Each row is where one point has got to under a steady rotation. How many steps took it there?
The counts run from 0 to 340.
51; 180; 176; -96; 0; -70; 48; -218; 105; 220; 101; 88; -57; -149; -27; 0; -64; 332; -138; 27; 134; 211; 187; 128; -35; 87; 244; -41; -189; 9; 25; -59; -231; -124; -126; -118; 143; 95; 114; -70; -118; -65 : 51
-124; 104; 48; -135; -80; 17; -144; -90; 26; -36; 236; -13; 31; -258; 133; 68; -170; 169; 316; 26; 109; 95; -99; 223; -47; 143; -24; -270; 114; 89; -9; -73; 32; -117; -273; 46; -198; 222; 57; 126; 5; -103 : 302
-21; 112; 78; 154; 144; -281; -97; -135; -165; 80; 55; -48; -65; -325; -19; 126; -98; 224; 227; 23; 55; -46; 154; -219; 280; 8; -22; 50; 220; -62; 121; 75; -59; 23; -36; 26; -94; -166; 117; -58; -172; 89 : 168
163; -112; 27; 139; 154; 62; -138; -31; -128; 42; 322; 162; 22; -164; 208; -133; 38; 180; 155; -74; 77; -56; -11; -5; 46; 147; -112; -310; 161; -116; 92; 174; -160; 88; -53; 9; -279; -8; 1; 89; 97; 134 : 219
55; 80; 181; 88; 107; -403; -115; 112; -108; 263; 237; 80; -71; 34; -32; -214; -136; -54; -7; -25; 37; 162; 196; 58; 178; 33; -20; -179; 1; -20; 7; -1; 25; -226; 257; -15; -147; 15; 6; 46; -79; -177 : 242
62; -287; 7; -58; 53; 85; 36; -143; -42; -71; 216; 143; -23; -16; 267; 30; -43; 216; 132; -70; 93; -59; -79; -2; -71; -36; -34; -324; 146; -60; 57; -85; -152; -95; -198; -33; -358; 42; 61; 212; 62; 52 : 216
143; -143; -32; 14; -31; -48; -52; -93; -318; -75; 293; -2; -32; -75; 147; -49; -259; -167; 20; 35; -236; -86; -161; -79; 102; 144; -189; -257; 161; 7; 161; -23; 170; -12; -199; -134; -125; -109; -21; 140; 27; 85 : 308
225; -279; 63; 19; -107; -184; -59; -140; -34; 214; -86; -134; -47; -36; 83; 77; -186; -91; -110; -94; -71; 76; -31; -210; 6; 355; 68; -69; 44; -135; 149; 14; -82; 188; 65; -118; -179; 28; -70; 5; -150; 257 : 23
162; -186; 106; 48; 97; 20; 183; -32; -344; 186; 72; 252; -186; -21; 97; -140; -24; 211; -105; 41; -163; -151; 194; -190; 93; 11; -8; -214; -37; 22; 94; 49; -42; -86; -118; -169; -171; -70; 88; 87; 123; 18 : 127
-14; 165; -57; -77; 126; -199; -143; 81; 20; 93; 14; 211; 40; -266; 52; 83; 39; 93; 56; -158; 152; 21; 216; -146; 48; -192; 135; -97; 127; -31; 32; -116; -158; 39; 51; 147; -347; -194; -2; -41; -311; -40 : 81
131; 71; 99; 74; -70; -115; -1; -255; -228; -41; 184; 11; -134; 59; 314; 53; -215; -117; -64; 138; -193; 170; -49; 15; 21; 62; 84; -194; 28; -33; 320; -99; -159; 103; 49; -132; -81; 157; -111; -61; -181; -12 : 107
-15; -55; 357; 95; -12; -159; -171; -115; 200; 188; 41; -20; -11; 46; -117; 162; -184; 50; 54; -163; -37; 248; 104; 75; -9; 360; 35; -75; 30; -73; 19; -83; 8; -12; 3; -186; -88; 164; 105; 53; -247; 47 : 296
132; 263; 100; 71; -158; -75; -8; -197; -294; 32; 152; 46; -203; -43; 203; -33; -185; 24; 34; 150; -87; 177; 47; 89; -62; 12; 71; -194; 40; -40; 218; 29; -200; 127; 29; -158; -119; 232; -70; -64; -132; -111 : 105
217; 195; -19; -35; -34; -104; -57; 62; -58; 407; -12; 72; 81; -38; -141; -182; -356; 10; -131; -39; -84; 75; 41; -246; 124; 80; 179; -67; 57; 78; 172; 106; -114; 82; -108; -33; 46; -54; -52; 62; -201; 165 : 316
241; -151; 101; -25; -77; -76; 11; -66; 98; -103; 238; 212; -189; -75; 198; 63; 81; -126; -275; -104; 30; 78; 163; -32; -139; 64; -24; 25; -170; -161; 50; -271; -171; 48; -106; -172; -39; -127; 57; 100; -172; 24 : 289
-57; -107; -20; -29; 70; -181; 168; -19; 47; 209; -137; -5; 44; -55; -84; 104; -354; 56; 154; -58; -247; -12; 22; -99; 169; 306; 46; -106; -34; 252; 59; -49; 195; -55; -222; 149; 31; 20; -19; 71; -226; 68 : 118
-145; -64; 14; -71; 61; -7; 198; -44; -195; -11; 81; 97; 17; -145; 445; 17; -245; 67; 77; -75; -168; -103; 48; -201; 70; 15; -109; -218; 19; 225; -31; -211; 129; -251; -58; -18; -61; 18; -201; 52; 55; 5 : 35
96; -61; -327; -268; -71; -70; 53; 68; -121; -47; 93; 67; -216; -178; 196; 45; -98; -111; 205; -18; 179; 47; 189; -160; 151; 98; 98; 24; 118; -102; -238; -98; -40; -59; -148; 83; -135; -48; -1; -33; -264; 32 : 174
185; 64; -51; -123; -110; -156; 214; -57; 197; 66; 147; 189; -44; 36; 3; -155; -204; 68; -218; -240; 44; 181; 149; -20; -92; 79; 92; 74; -154; -34; -107; -138; -147; -123; -78; -99; 224; -172; -10; 82; -297; 1 : 47
163; -232; -14; -70; -75; -256; 131; -38; 273; 85; -37; 103; -82; -105; -190; 110; -116; -38; -70; -134; -57; 56; 41; 80; -76; 267; -14; -36; -184; -37; 70; -131; 33; 50; -280; 117; -18; -157; 125; 165; -266; -6 : 205
-117; 67; 98; -165; 42; -25; -138; -179; -99; 69; 271; 78; 79; -499; 57; 163; -7; 142; -18; -31; 106; -48; 18; 198; -124; 204; 17; -197; -114; 30; -86; -99; 83; -22; -17; -35; -35; -35; 51; -182; 135; -127 : 145
-123; -95; 218; -40; -66; -109; -90; -180; 201; 55; 69; -13; 49; 76; -45; 211; -310; 54; 165; -185; -21; 223; -20; 114; -46; 272; 25; -111; 117; -13; -41; -186; 56; -115; -105; -128; -114; 203; 83; 143; -273; 12 : 298
170; 89; -4; 106; 64; -172; 67; 109; -177; 27; 250; 160; -73; -327; 236; -344; 21; 60; -84; -97; -62; -79; 185; -52; 94; 98; -194; -150; -152; 1; -7; 111; 19; -62; -30; 49; 40; -219; -113; 15; 51; -51 : 40
293; 213; -68; -29; -47; -133; -94; 96; -67; 371; 31; 54; 81; -119; -145; -244; -274; 9; -104; -25; -61; 55; 29; -179; 105; 81; 123; -70; 56; 48; 159; 180; -110; 102; -136; 37; 5; -103; -77; 80; -177; 151 : 315
-164; -22; 85; -137; -113; -49; -71; -141; 189; -37; 155; -18; 56; -67; 84; 168; -250; 116; 276; -120; 83; 208; -78; 194; -77; 155; -34; -197; 111; 41; -82; -193; 33; -154; -235; -3; -165; 200; 58; 184; -169; -49 : 300
38; -20; -72; -31; 47; -84; 110; 67; -129; -108; 211; 153; -9; -322; 411; -217; -31; 86; -19; -96; -66; -140; 98; -78; 54; -15; -207; -191; -110; 46; -36; -46; 54; -168; -89; 113; -31; -206; -169; 57; 103; -51 : 38
17; 106; 177; 35; 87; -424; -140; 110; -95; 241; 205; 73; -74; -64; -32; -209; -51; -10; -65; -51; 67; 112; 201; 41; 126; -1; -1; -233; -31; -80; -49; -1; 19; -225; 241; 25; -214; -37; -1; 17; -28; -207 : 241
-38; -212; -82; -102; 138; -181; -71; -230; 22; -143; 321; 9; -22; -163; 12; 74; 22; 144; 129; -51; 85; 57; -52; 293; 56; 162; -17; -317; 57; -165; -51; -10; 32; -173; -25; 22; -246; -117; 121; -50; -85; -161 : 59
142; 276; 122; 80; 38; 47; 113; 122; -311; 46; 159; 362; -181; -202; 114; 15; 26; 61; -9; 8; -74; -30; 351; -107; -62; -7; -42; -11; -79; 137; 37; -105; -59; 76; -105; -174; 23; 3; 68; -11; -135; -122 : 284
188; -43; -127; 4; 231; -62; -96; 26; -183; 114; 302; 35; -27; -29; -205; -39; -90; -13; 296; 47; -38; 61; -15; 172; 105; 317; -50; -269; 140; 12; 27; 137; 166; -48; 31; -127; -104; 56; 61; -67; -124; -141 : 63
142; 9; -312; -128; -136; -213; 128; -260; -83; -94; -5; -39; -173; -288; -59; 55; -130; 171; 132; -45; 74; -5; 0; 85; -19; 38; 72; -105; 113; -216; -11; 70; -47; 96; -88; -14; -143; -248; 83; -109; -234; -74 : 259
152; 33; -90; -13; -14; -131; 52; -19; 189; 101; 342; 41; -79; -112; 95; -37; -231; 110; 199; 70; 308; 120; -27; 138; 134; -22; -117; -8; -59; -21; 79; -104; -170; -220; -149; 45; 315; 61; -98; 67; 50; -78 : 249
3; -61; 91; -77; 49; -243; -89; -105; -290; 67; 221; 6; -37; -180; -136; 123; -119; -180; -74; -36; -143; -59; 5; 90; -82; 226; -112; -231; 32; 38; -29; -132; 303; -65; 149; -248; -145; -127; 98; -81; -3; -171 : 149
130; -169; 27; 49; 113; 66; -101; -75; -85; -9; 315; 148; 27; -173; 234; -82; 40; 215; 128; -59; 116; -46; -35; 10; 10; 69; -89; -326; 145; -131; 71; 96; -146; 20; -97; 8; -338; 6; 9; 149; 112; 117 : 218
210; 4; 15; 41; -10; -196; 213; -3; 41; 88; 162; 200; -58; 65; -19; -196; -224; -40; -215; -206; -119; 88; 194; -123; 19; 151; -10; 70; -96; 0; -62; -80; -13; -83; -1; -183; 250; -236; -24; 71; -276; 64 : 45
-91; 264; 96; 180; 45; -22; 107; -71; -87; 4; 26; 221; -26; 55; 150; 27; -286; 140; 141; -132; -266; 92; 110; 85; 70; -80; -27; -231; 80; 114; 98; -84; 74; -25; 130; -189; -8; 64; -196; -138; -242; -137 : 191
213; -278; 17; -63; -198; 103; -62; 30; 18; 263; -121; -19; -205; -29; 198; 75; -178; -50; -127; -43; -29; 29; 147; -138; 173; 219; 26; -113; -78; -131; 9; -88; 92; -113; -24; -336; -4; 50; -233; -155; 55; 49 : 181
5; -273; 95; -60; 26; 76; 135; -173; -115; 56; 89; 163; -98; 107; 131; 131; -145; 219; 113; -15; -19; -11; -10; -52; -53; -4; 42; -256; 156; 23; 57; -162; -98; -117; -193; -144; -321; 136; 124; 236; 10; 22 : 214
75; -10; 49; 79; 114; -253; -69; -32; 119; 229; -43; -99; 67; -213; -44; -15; -149; 44; 111; 7; -157; 98; 1; 25; 209; 392; 11; -147; -131; 82; 198; 137; 39; 108; -111; 288; 14; 31; -96; -68; -218; 67 : 115
87; -66; 186; 125; -146; -48; -202; 165; 130; 236; 111; 69; -200; -353; 65; 72; -79; 30; 81; -84; 182; -1; 213; 56; 172; 207; -230; -19; -148; -163; -40; -26; 56; -39; -126; -82; 93; 41; -60; -59; 211; -14 : 93
243; -44; -182; -223; -108; 73; -76; 147; -159; 220; 47; 18; -268; -266; 182; -43; -22; -56; 73; 110; 193; 98; 255; -98; 166; 201; 135; -47; -53; -91; -118; 25; -65; -35; -158; -5; -74; 132; -81; -137; -20; -15 : 177
72; -61; 38; 140; -50; -147; 106; -311; -128; 82; 131; -86; -205; -207; -67; 204; -284; 178; 122; 102; 6; -60; -21; -32; 197; 86; -123; 49; 42; -84; 162; 5; 14; -31; -129; -256; 278; -124; 73; -103; 28; 57 : 254
321; 177; -130; -21; -70; -142; -130; 119; -39; 285; 72; 53; 74; -186; -113; -313; -238; -11; -89; -58; -29; 19; -27; -131; 72; 69; 44; -123; 55; -17; 149; 212; -76; 122; -142; 65; -49; -162; -81; 99; -138; 141 : 314
238; -141; 138; -49; -95; -113; -60; -62; 180; -80; 224; 179; -153; -137; 184; 28; 99; -76; -254; -142; 85; 108; 167; 19; -160; 110; -16; -1; -176; -201; 38; -202; -200; 83; -120; -88; -54; -113; 44; 86; -167; 19 : 290
